[[120 132 117 127 132 124 123 104 102 117 129 106 117 128]
 [129 123 132 134 127 134 134 135 137 139 127 137 128 129]
 [130 137 116 130 139 121 146 147 144 113 140 119 124 117]]
:
[[130 137 116 130 139 121 146 147 144 113 140 119 124 117]
 [129 123 132 134 127 134 134 135 137 139 127 137 128 129]
 [120 132 117 127 132 124 123 104 102 117 129 106 117 128]]

[[143 117 134 133 112 132 128 136 123 119 123 147]
 [132 125 109 124 117 105 132 152 129 128 130 142]
 [125 133 128 122 115 133 132 122 134 132 131 137]
 [136 116 115 139 122 110 138 131 121 121 124 142]]
:
[[143 117 134 133 112 132 128 136 123 119 123 147]
 [136 116 115 139 122 110 138 131 121 121 124 142]
 [132 125 109 124 117 105 132 152 129 128 130 142]
 [125 133 128 122 115 133 132 122 134 132 131 137]]

[[115 108 136 117 138 128 129 111]
 [108 152 110 138 125 123 126 122]
 [104 154 114 140 129 127 129 130]
 [110 141 130 153 140 154 117 126]
 [102 117 120 141 133 130 153 115]]
:
[[115 108 136 117 138 128 129 111]
 [110 141 130 153 140 154 117 126]
 [108 152 110 138 125 123 126 122]
 [104 154 114 140 129 127 129 130]
 [102 117 120 141 133 130 153 115]]

[[133 119 117 118 124 134]
 [117 135 113 132 119 121]
 [127 115 126 134 117 131]
 [113 133 116 137 112 121]
 [120 113 132 127 123 118]
 [137 125 138 140 130 104]
 [132 119 118 126 128 134]]
:
[[137 125 138 140 130 104]
 [133 119 117 118 124 134]
 [132 119 118 126 128 134]
 [127 115 126 134 117 131]
 [120 113 132 127 123 118]
 [117 135 113 132 119 121]
 [113 133 116 137 112 121]]

[[ 98 122]
 [136 120]
 [135 116]]
:
[[136 120]
 [135 116]
 [ 98 122]]

[[126 126 124 129 129 131 126 125 126 131 131 124]
 [128 130 124 127 132 125 130 127 120 127 125 103]
 [131 126 131 124 127 128 129 129 124 127 132 128]]
:
[[131 126 131 124 127 128 129 129 124 127 132 128]
 [128 130 124 127 132 125 130 127 120 127 125 103]
 [126 126 124 129 129 131 126 125 126 131 131 124]]

[[111 107 135 126 120 127]
 [119 110 124 128 139 125]
 [120 114 120 127 126 126]]
:
[[120 114 120 127 126 126]
 [119 110 124 128 139 125]
 [111 107 135 126 120 127]]
---
[[133 138 129 138 124]
 [132 131 134 153 123]
 [121 123 124 135 134]
 [124 125 126 121 136]
 [132 130 129 123 131]]
:
[133 131 124 121 131]

[[121 152]
 [117 153]
 [127 134]
 [135 124]
 [124 132]]
:
[121 153]

[[136 126 101]
 [115 148 129]
 [130 124 114]
 [120 150 119]]
:
[136 148 114]

[[133 139 143 113 122]
 [121 132 124 135 119]
 [125 127 126 124 155]
 [121 135 136 131 122]]
:
[133 132 126 131]

[[122 143 146 141]
 [146 131 137 121]
 [102 114 113 142]
 [133 154 127 105]
 [144 128 123  99]]
:
[122 131 113 105]

[[151 134]
 [137 143]]
:
[151 143]
---
[[123 102 149 129]
 [102 126 126 116]
 [151 150 129 116]]
:
[[123 102]
 [102 126]]

[[140 110]
 [132 156]
 [104 106]
 [131 112]]
:
[[140 110]
 [132 156]]

[[126 125 116 124 126]
 [129 126 112 100 132]
 [124 128 118 115 120]
 [129 131 135 138 124]]
:
[[126 125]
 [129 126]]

[[117 145 112 130 119]
 [129 101 135 116 121]
 [134 118 113 138 108]
 [128 124 122 134 113]
 [129 101 141 113 126]]
:
[[117 145]
 [129 101]]

[[115 123 153 119 152]
 [115 123 153 119 152]]
:
[[115 123]
 [115 123]]

[[128 124 129 130]
 [124 116 101 115]
 [130 128 112 105]]
:
[[128 124]
 [124 116]]

[[147 102 109]
 [154 152 145]
 [137 117 130]]
:
[[147 102]
 [154 152]]

[[115 144 138 102]
 [129 117 150 116]
 [125 128 132 103]
 [125 122 142 157]]
:
[[115 144]
 [129 117]]
